In the rows, zero is written as 128.
Where one turn sends some rows of the set: a few examples, then the rows asked
pid: [120 112 123 151 121 155 134 138 121 105 131  93 140 140 110 103  99 154
 125]
Derum: [131 140 123  87 143 112 158 101 122 149 129 129 112 107 145 155 136 121
 109]
tabut: [141 136 121  85 139  97 143 100 123 145 132 123 121 106 140 153 132 119
 109]
kudi: [129 121 128 152 151 115 114 114 143  99 129 119  95 102  98 114 128 102
 120]
Vasik: [120 113 108 168 123 100 115 125 114 127 146 123 100 154 137 117 104 141
 127]
Tavel: [114 181 114 128 121 135 149 133 135 138 127 152 136 139 143 153 148 147
 128]
kelag: [132 124 128 137 127 109 144 100  80 127 148 107 133 143 145  95 131 127
 131]
Nin: [127 134 129 159 112 140 134 137 129 107 123  87 135 127 112 108 101 162
 133]
gope: [144 153 148 123 122 152 131 120 175 138 107 117 127 102 124 139 113 126
 101]
Bimep: [157 156 142 114 129 114 151 151 113 138 113 140 134 164 140 129 136 159
 114]
Kolo: [120  71 120 122 132 144 124 117 129 119 132 109 118 142 106 100 132 109
 110]
Papos: [119 145 120  95 137 107 152 103 134 150 136 139 119 110 144 164 132 117
 108]
ligi: [125 106 110 158 118  97 114 121 110 133 146 122  99 161 136 119 110 140
 119]
sim: [136 108 112 164 121  91 115 129 116 135 146 142  95 151 134 125 126 141
 120]
bito: [140 151 137 113 166 154 146 144 130 128  92 118 134 108 120 153 150 131
 118]
Mabu: [161 154 138 112 128 113 146 145 115 146 106 148 131 159 143 129 134 156
 120]
did: [126 134 128 139 127 104 143  98  84 122 148 106 134 150 138  99 135 126
 138]
bigar: [116 182 115 141 120 135 149 131 138 153 118 148 133 140 140 147 155 134
 125]
vuna: [128 106 111 159 124 103 108 122 109 135 139 135  92 156 137 115 112 142
 118]
bize: [141 145 131 117 173 150 131 161 143 123 104 118 137 115 116 142 157 129
 120]
Puva: [126  66 116 125 132 135 117 118 131 111 139 121 111 140 111 113 124 110
 112]
bolas: [ 99 139 149 128 141 101 146 129 140 145 134 116 120 133 140 128 163  93
  94]
nibi: [137 148 128 116 177 152 149 148 150 130  98 122 132 113 126 143 152 129
 124]
viki: [152 146 149 115 121 151 130 118 179 128 109 118 125 111 124 141 115 126
  99]
Tupi: [105 178 118 127 127 138 150 144 141 141 123 147 143 142 142 147 148 142
 130]
nif: [124  69 119 126 137 133 119 121 135 110 131 105 117 141 106 110 127 110
 107]
voz: [134 112 103 167 119  94 120 120 112 131 140 125  97 149 133 112 109 136
 106]
pinuf: [107 177 116 128 115 140 149 128 143 142 124 157 136 135 149 142 149 144
 120]
Mos: [127  68 129 120 125 144 127 115 132 115 137 107 130 133 111 111 145 108
 111]
Dobe: [120 120 123 159 115 151 124 139 128 106 127  96 136 144 111 106  98 160
 118]
Melo: [127 120 127 154 151 119 114 122 141 100 122 112  94 103 107 104 129 101
 126]
Bip: [157 126 119 151 108 168 124 126 126 114 141 156 130 137 109 105 123 147
 111]
Lisi: [130 139 121  93 134 107 153  92 129 146 118 140 125 108 138 157 143 113
 104]
zafe: [119 125 122 160 120 146 129 131 127 111 122  95 135 133 113  97  92 160
 121]
vam: [137 148 128 112 171 155 146 140 150 122 102 121 139 109 123 155 148 130
 124]
futu: [110 179 114 134 104 137 137 130 143 146 138 147 144 139 142 139 149 139
 120]
tak: [ 97 136 150 119 143 105 149 133 132 148 127 121 124 128 135 123 166  93
  97]
Lal: [134  69 121 132 133 142 115 119 124 108 124 111 118 140 119 107 135 109
 101]
Sazo: [162 125 125 149 117 171 122 121 123 112 142 151 137 142 106 111 126 149
 114]
kone: [143 140 131 101 173 151 146 143 145 130 103 122 136 114 126 157 141 129
 123]
depo: [121 128 119 156 105 152 131 137 120 105 121  89 129 143 113  96 106 148
 120]
Bubut: [126 140 118  93 146 107 156 101 127 147 135 134 118 111 140 162 144 114
 109]

Mabu -> Bip
vam -> nif
nibi -> Kolo
Now these:
Tupi -> pid
Bimep -> Sazo
bito -> Lal
futu -> Nin

Where one turn sends some rows of the set: a few examples, then the rows asked
tur: [120 155 117 142 126 124 115 125 148 158 129 136 118  89 115 130 129 172
 140 149 107 134]
Ginuz: [124 111 120 119 126 146 131  97 110 119 151 117  96 122 124 143 154 153
 104 151 136 164]
Lerud: [100 100 124 115 118 166 125 122  98 127 134 141 114 164 149 105 105 109
 106 140 113 125]
Bala: [125 161 130 148 135 129 126 117 159 131 131 120 120  92 124 126 148 164
 135 155 124 131]
Kel: [117 137 139 152 141 119 104 112 130 144 147 132 149 146 126  86 128 136
 102 146 149 106]
rebi: [132 117 100 116 115 157 146  98 113 109 139 117 101 120 125 146 134 151
 119 140 111 167]
Resu: [143 134 141 140 115 115 129 149 128 143 130 165 139 137 124 148 107  98
 159 103 127 100]
mugun: [128  94 113 109 127 147 135  99 129 122 127 132  89 109 128 151 131 161
 126 134 121 167]
Gem: [141 128 150 142 119 106 125 152 124 141 124 158 145 128 121 150 111 101
 160 108 132 106]
Dimi: [137 158 108 149 128 120 125 109 150 138 135 123 133  97 109 125 131 172
 134 142 115 140]
runaf: [147 128 141 135 115 109 132 148 124 136 125 151 127 107 114 174 124 118
 165 111 127 128]
Litul: [114 111 109 109 113 161 135 115 110 128 133 130  85 113 131 149 132 150
 124 148 102 162]
difun: [143 106 140 119 111 127 141 144 105 122 127 149 115 125 124 180 123 102
 156 109 127 137]
Zaga: [129 149 127 147 137 115 113 107 140 144 147 122 124 103 110 126 151 171
 116 153 141 139]
kezom: [119 105 114 122 119 161 137 106 101 109 139 129 130 171 143 100 107 111
 102 132 121 130]
vako: [113 100 133 125 129 150 123 104  98 117 151 127 120 166 139 105 131 117
  88 144 146 132]
vigep: [113 150 144 154 140 133 117 124 148 131 132 132 149 140 140  82 123 125
 119 149 134  95]
timu: [123 148 122 154 132 125 116 116 138 138 136 136 161 148 127  80 104 132
 118 135 126 102]
Lut: [116 115 136 143 143 122 106 115 147 147 125 152 149 147 134  82  97 131
 119 129 137 101]
ged: [131 134 123 142 140 112 113 110 165 152 124 141 126  93 115 123 124 176
 139 136 126 133]
mip: [149 138 133 135 112 115 134 146 133 141 129 159 124 112 116 172 121 117
 167 106 123 119]
Difu: [146 117 130 119 106 132 143 141 115 127 131 157 108 125 124 181 121 105
 158 106 120 131]
pof: [136 106 147 127 113 124 134 149 104 126 126 156 134 146 131 154 109  85
 150 106 132 114]
bikog: [139 112 138 124 109 135 138 145 109 128 131 163 124 150 132 157 108  86
 150 102 126 113]
dof: [121 120 122 117 124 165 147 108 124 103 133 115  91 114 139 144 151 143
 119 153 121 159]
poga: [108 110 136 123 128 168 137 114 113 103 135 127 119 162 156 101 124 105
 103 146 131 122]
padef: [113  75 127 110 130 157 128 105 112 118 129 144 112 163 148 110 105 117
 106 126 131 134]
kubi: [105 142 131 147 130 130 104 132 135 157 130 148 147 141 133  83 102 131
 122 142 118  96]

Resu -> bikog
kubi -> Lerud
Now these:
vako -> Ginuz
kezom -> rebi
poga -> dof
ged -> Lut
Gem -> pof

Where one turn sends some rows of the set: a few examples, then the rows asked
Vazak: [118 121 115  96 173 118 152  91 113 110 132 155 178 174 148 116 135 141
  89 184 142  82]
vudek: [127 160 134  92 151  90 118 116 118 131 118 152 139 170 125 173 109 126
 149 168 148 143]
bek: [123 147 139 105 153 111 146 126  99 101 152 148 156 154 108 127 119 150
 110 177 183 102]
kudet: [110 150 128 136 112 143 150 149 109  80 112 135 176 165 167 148 132 134
 139 132 134  99]
Babis: [125 112 109  81 157 117 147 108 129  94 151 149 164 176 155  95 133 145
 116 173 148  85]
dilap: [109 135 134 146 107 126 149 150 134  96 116 144 169 164 166 139 120 128
 144 131 116  96]
Pilin: [147 119 123  79 155 110 187  89 129  94 123 150 149 192 130 160 130 121
  83 151 121 116]
mis: [148 153 131 117 151  89 127 109 114 119 125 154 136 178 118 172 113 120
 143 187 164 130]
dif: [118 167 121  79 139  94 179 121 126 106 122 161 135 169 136 173 115 113
 111 159 117  66]
Dek: [144 154 126 103 153 108 113 110 128 114 106 156 131 186 118 172 114 121
 144 176 160 125]
labaz: [124 124 134  87 129  84 150 134 116  90 139 142 182 159 117 174 118 111
 147 166  99 150]
Koret: [123 114 109  79 101 105 151 130 128 122 151 113 166 182 151 165 156 117
 140 179 107 107]
viser: [117 112 107  75 125 111 155 137 116 110 149 117 161 180 129 152 159 128
 135 177  83 109]
safa: [119 152 129  95 172 111 139 113  88 106 124 144 165 151 104 151 125 165
 104 178 160 117]
Mavam: [ 98 145 115  92 141 109 143 111 145  73 123 170 165 160 173 120 123 126
 158 156 110  96]
gev: [145 138 121  98 153  88 120 115 116 115 108 134 140 170 117 179 118 148
 150 165 144 145]
Peref: [115 154 128 114 158 112 150 128  99 117 137 142 169 162 100 125 117 163
  98 168 163 124]
sug: [142 140 123 134 117 133 138  98 128 111 111 130 147 201 151 170 154 133
 138 164 145 147]
nav: [118 115  96  94 165 117 154  84 127 110 140 140 161 178 140 104 148 132
 109 173 142  87]
bav: [122 124 106  91 141 121 143  96 114 111 141 139 159 180 150  95 131 149
 114 186 149  78]
rabaf: [137 142 134  98 144 148 169 132  89  92 123 147 159 181 110 183 135 117
 104 149  98 102]
levuf: [111 147 132 107  97  92 185 149 129  98 140 125 180 174 149 158 131 147
  98 161 129  85]
rozed: [100 136 124 103 139  91 143 101 137  78 122 158 166 154 173 108 120 120
 155 176 116 100]
Guto: [146 120 127 111 116 123 130 111 132 116 113 120 154 204 173 166 145 132
 137 148 146 143]
dav: [103 131 144  92 107  78 180 148 127 101 152 121 171 172 131 150 128 153
 108 168 117 104]
kas: [ 95 134 128 110 145 107 151 102 141 100 124 171 170 155 172 126 124 104
 131 161 115  70]
nolo: [119 159 139 107 142 107 140 115 109  98 130 152 162 166 106 134 105 163
 105 175 181 105]
menor: [103 141 112 112 152  90 151 108 134  74 115 166 171 156 161 130 116 105
 151 156 119  78]
Mena: [135 117 125 125 108 126 131 122 136 114 114 113 142 181 150 166 147 142
 151 137 137 138]
parov: [120 122 135  91 144  92 162 118 120  69 128 145 182 169 115 174 135 112
 130 162  83 138]
Nelom: [144 127 132 130 127 138 133 112 141  93 102 128 153 196 152 155 153 130
 132 155 148 151]
koper: [113 155 127 139 125 145 142 155 114  80 106 144 165 160 160 129 133 128
 153 155 115 116]
mide: [132 134 125  88 144 149 168 136  85  98 136 141 162 167  99 162 134 127
 106 148 110 133]
dorom: [121 151 138  73 125  90 169 134 122 127 138 145 131 182 134 173 115 121
 119 168 115  68]
nafon: [143 124 153  89 132 104 185  97 130  97 128 143 153 202 135 178 127 123
  84 150 128 102]
zav: [113 162 121 141 115 141 149 142 122  82 105 150 175 179 163 143 130 146
 145 146 112 123]

vudek -> Guto
Dek -> Nelom
Now these:
Koret -> levuf
viser -> dav
gev -> Mena
sug -> zav

Where one turn sends some rows of the set: a few examples, then the rows asked
mavu: [161 131 108  98 158 164  64 157 188 176 157 144]
ver: [169 131 101  82 184 141  83 155 191 152 145 156]
guk: [131 158 153 100 150 135  59 178 177 170 125 154]
lerif: [128 175 138  85 163 126 122 170 162 181 102 120]
noz: [130 164 144  99 161 130  68 169 182 165 128 166]
Migi: [123 181 133  90 162 130 125 160 167 184 111 130]
nosi: [161 139 118 104 141 168  86 136 190 147 166 127]
zolo: [167 133 119  85 149 176 108 197 165 150 120 104]
Razur: [170 123 136  99 134 168  76 166 177 146 141  99]
lepi: [131 125 140  53 139 158 101 148 160 184 130 104]
pinis: [182 120 132  81 160 142  96 168 177 121 126 108]
vatu: [137 154 155  92 158 124  63 185 175 162 111 152]
Luri: [126 175 143  91 153 135 114 172 161 190 103 114]
ren: [181 116 118  74 180 136  75 182 178 147 121 132]
Kavir: [124 134 126  58 143 156 109 130 169 184 146 123]
Matal: [120 180 136  96 152 140 115 162 166 192 115 122]
gosob: [130 141 122 121 151 132  82 143 185 159  94  93]
Pek: [167 141 105  76 172 157 129 184 174 133 122 129]
rar: [134 141 118 114 162 121  93 144 187 148  88  99]
Lim: [137 157 148  90 167 119  73 177 178 155 116 163]
zigu: [132 132 124  46 161 139 122 132 170 167 134 128]
kezab: [139 124 136  42 155 140 114 151 160 167 119 110]
dig: [153 153  94  92 162 172 125 163 183 150 149 144]
Gude: [125 148 114 125 152 134  87 132 191 161 105 106]
Nimos: [129 148 112 117 163 123  96 132 193 151 101 111]
vun: [170 136 113  87 168 141 106 141 190 123 148 137]
mabi: [173 116 125  88 155 161  56 183 175 170 134 119]
som: [152 146 108 101 139 192 102 177 175 166 147 118]

lepi -> kezab
som -> zolo
vun -> nosi
Now these:
mabi -> ren
vatu -> Lim
Migi -> Matal
Nimos -> Gude

Where one turn sends some rows of the set: a few examples, then the rows asked
vibom: [121 108 167 102 125 104 103 157 126 151 120 140 128 112 124]
Misul: [162 115  95 111 128 128 135 134 143 109 150 149 160 117 115]
vod: [122 129 159  98 119 141 117 163 131 111 162  89 166 104 109]
bepa: [ 91 136 122 126 129 147 105 191 128 135 127 145 127 126 128]
Vup: [103 139 129 126 129 140 102 198 136 142 142 128 135 111 138]
zibug: [ 99 132 119 137 130 157  98 187 118 135 144 124 128 116 130]
safez: [127  99  97 124  95 127 141 134 145 119 150 154 149 104  93]
zeva: [151 125 131 144 131 138 114 124 102 116 138 136  99 132 100]
bem: [ 96 129 110 130 123 162  98 180 143 129 150 137 130 125 135]
loval: [137 127 142 142 122 139 105 122 122 105 150 136  96 136  92]
gil: [133 108 112 123  97 128 150 133 142 108 163 143 152 100  84]
Fov: [ 91 148 162  90 126 144 117 129 127 117 145 105 148 132 111]
Von: [111 135 169 108 120 141 120 160 131 112 156  79 147 112  96]
Laki: [135 111  99 127 109 120 143 145 148 110 158 159 155 104  89]
pigin: [160 107  87 115 113 142 131 137 140 115 145 134 154 116 122]
fozu: [ 87 137 158  87 117 138 116 130 128 116 154 121 161 119 112]
Tezum: [137  79 163  98 119 117 117 152 141 149 124 130 127 114 112]
rem: [140 138 130 132 130 128 183 153 151 143 137 131 116 123  97]
zetet: [156 124  97 106 119 146 141 123 137 108 155 135 159 121 120]
nukiv: [ 91 150 166  89 136 130 122 139 135 116 150 119 157 125 107]
tadad: [122 129 118 133 133 150 183 161 141 149 134 122 121 124 101]
Mol: [137 138 127 123 142 144 177 162 143 139 117 129 117 139 105]
Tosot: [152 149 124 150 131 132 122 131 120 110 145 144 100 133 104]
Somup: [122  92 163  99 129 118 124 150 120 160 114 130 129 112 118]
koz: [130 129 132 120 135 155 179 160 163 143 139 112 123 131 108]
pema: [139 133 134 151 125 133 119 145 112 108 132 144  94 134  85]
bor: [118 144 169 105 134 132 112 166 133 105 162  94 157 112 100]
zis: [137  97 161 105 130 115 111 175 122 146 108 129 125 116 114]

bor -> Misul
gil -> vod
Fov -> safez
Now these:
Tezum -> koz
Mol -> bepa
zibug -> zeva
rem -> Vup

